A single turn carries every row of the set below to another of its rows. Some are shown first; where does it send the rows asked next?
J_958: [ 44 -11  15  18  14   7   6  25 -26  13 -20  40 -31  26  43  20  11   4
  40  31   2]
J_280: [ -1   1  34  -5   8   7  45  12  -7  47  11  -6  -9 -43  14  29  -8 -27
  28  26  18]
J_787: [-52  11 -35 -20  20  23   6  -8  10   3  22  -7  -4 -15  -2  25  -3  -7
   6   5 -12]
J_464: [  2  -7  48 -48  38  28  16  32  11  18  13   2   7 -15  36  42 -14 -37
  32 -13  24]
J_861: [-16 -11  32  12  25   3 -10  50  12  -7  14  33  18  22  39  60 -77  -5
  -5  13  -1]
J_527: [ -2   3 -18   3   0  22 -19  44  12 -19  16  -2 -13   9  -2   9  28   8
  11  24  31]
J_188: [ -1  19 -19 -26  46  56  32 -12  15   3  22  16 -20  15  47  25   6 -21
  28  21 -14]
J_923: [ 39  -7  -4  13   8   0  14  21  19 -39   5 -11  -1 -22  14  19 -38  -9
  17 -15  18]
J_912: [ 12 -28  19  22   2 -13  13  19  25 -27  -8  53  -3  18  39  64 -13 -16
  45  53   5]
J_163: [ 11  -3  -9 -28  10   7   9  24  55   9 -29  -9  16  23  29  52 -23   7
  62  16 -11]
J_45: [ -5   8  26 -11  24   7  31  54  17   7  -7   7 -18  57  21  33 -35  -8
  74   8 -21]
J_700: [  7 -17   8 -17 -13  17  17  24 -30  10  -2  19 -23 -15  51   5  18  -2
  62  39  -1]
J_640: [-41  10 -31 -15  18  15   1  -7  18  12  19   4   2 -20  21  35  29 -11
   1  26 -11]
J_97: [  7  17 -12 -22  45  62  34  -7   8  10  23  22 -17  11  46  24  10 -14
  30  32 -14]
J_264: [ -9 -28  -7 -18 -10  23  21  26  27 -49  27  -3  -6 -22   0  39 -54  12
  20  20 -17]
J_156: [-20  -6  10 -29  -6  17  18  24 -28  -1   7   3 -17 -29  38   7  13  -7
  62  47 -18]
J_59: [-62   3 -27  -9  30  19  15   2  12  -6  24   8  -2  -8  -1  23 -24  -3
   9 -17 -19]
J_81: [ 35 -19   4  13  -3   5   6  21 -22  20 -17  29 -29  16  43  11  16   3
  49  35   7]
J_699: [ 15 -34  22  18   2 -11   6  15  16 -30 -14  46  -4   7  39  63  -5 -16
  51  52   3]
J_920: [-13 -22  -8 -20 -10  24  21  21  23 -55  23  -1  -4 -23   2  35 -53   7
  21  20 -19]
J_157: [-53   6 -32 -25  30  22  -3  -4  16   9  26   0   5 -18  11  38  10  -5
   7  16 -13]
J_996: [-23  -9  27   6  32  24 -13  40  17 -21  20  41  16  27  39  54 -70   1
 -10  17  -3]
J_845: [ -9  24  39  22  12  30  -4  39  26   5  -5  19   5  -7   2  43 -31  -5
 -32  -2 -16]
J_403: [  7 -23  21  22  17  -9  26  63   8  35 -11  22 -27   4  31  46 -66  12
  29  38 -17]
J_115: [ -5   7  22  -4  22  11  34  52  20  11  -9  11 -21  59  21  37 -39  -7
  69   2 -24]
J_497: [-13  -9  35   7  29   7  -6  52   4 -15  13  31   8  30  43  51 -78   0
  -9  14  -3]
J_592: [-21 -10  32   5  24  17 -11  51  18 -10  16  39   7  30  32  55 -75   2
 -11  18  -1]
J_610: [ 27 -20  17   1   0   9  11  23 -29  16  -3  19 -33   7  50   8  11  -2
  61  40   9]
J_650: [-13  26  38  17  12  24  -1  32  23  -6   2  21   6  -7  -4  42 -19  -3
 -35  -2 -20]
J_474: [-22 -10   1  -1  39  -2  -8   3   9   5  18   4  50  51   5  61 -28  -7
  23  28   5]
J_347: [ 41 -17  29 -33  11  11   5  19  -8  25  36  22 -24  28  48  45 -24   6
  -7  24  23]
J_323: [-16 -18  30   9  22   1   0  59  12  -1   7  24   5  30  33  65 -81   1
   1  19  -9]
J_325: [  0 -13  29  14  24 -15  12  63   7  17  -6  27  -3  18  39  52 -80   5
  11  30 -15]
J_160: [ 39 -16  13  15  10   5   7  27 -33  12 -11  32 -27  20  39  20  15  -1
  50  41   7]
J_511: [-61   1 -12  -2  16  16  30   7   3 -10  24  16  -7   7   5  25 -54 -10
  11 -26 -20]
J_583: [ -2   2  28  -6   4   7  48   8 -11  47  13  -7  -6 -37  11  28 -12 -31
  27  19  21]
J_797: [-48  12 -32 -25  29  23   0   0  18  10  17  -3   0 -14   8  26  17  -8
   2   8 -15]
J_548: [ 40 -21   7   6   5  10  10  19 -24   9 -13  30 -31  13  52  15   9   9
  53  36  10]
J_140: [-45  11 -33 -19  18  20   6 -15  14   9  28  -3   2 -12  15  32  17  -6
  -1  19 -15]

J_548 moves to J_797
J_97 moves to J_650
And these:
J_527 moves to J_474
J_640 moves to J_996
J_592 moves to J_160
J_403 moves to J_156
J_464 moves to J_923
J_497 moves to J_81
J_787 moves to J_323
J_845 moves to J_699
J_264 moves to J_45
J_920 moves to J_115
J_325 moves to J_700

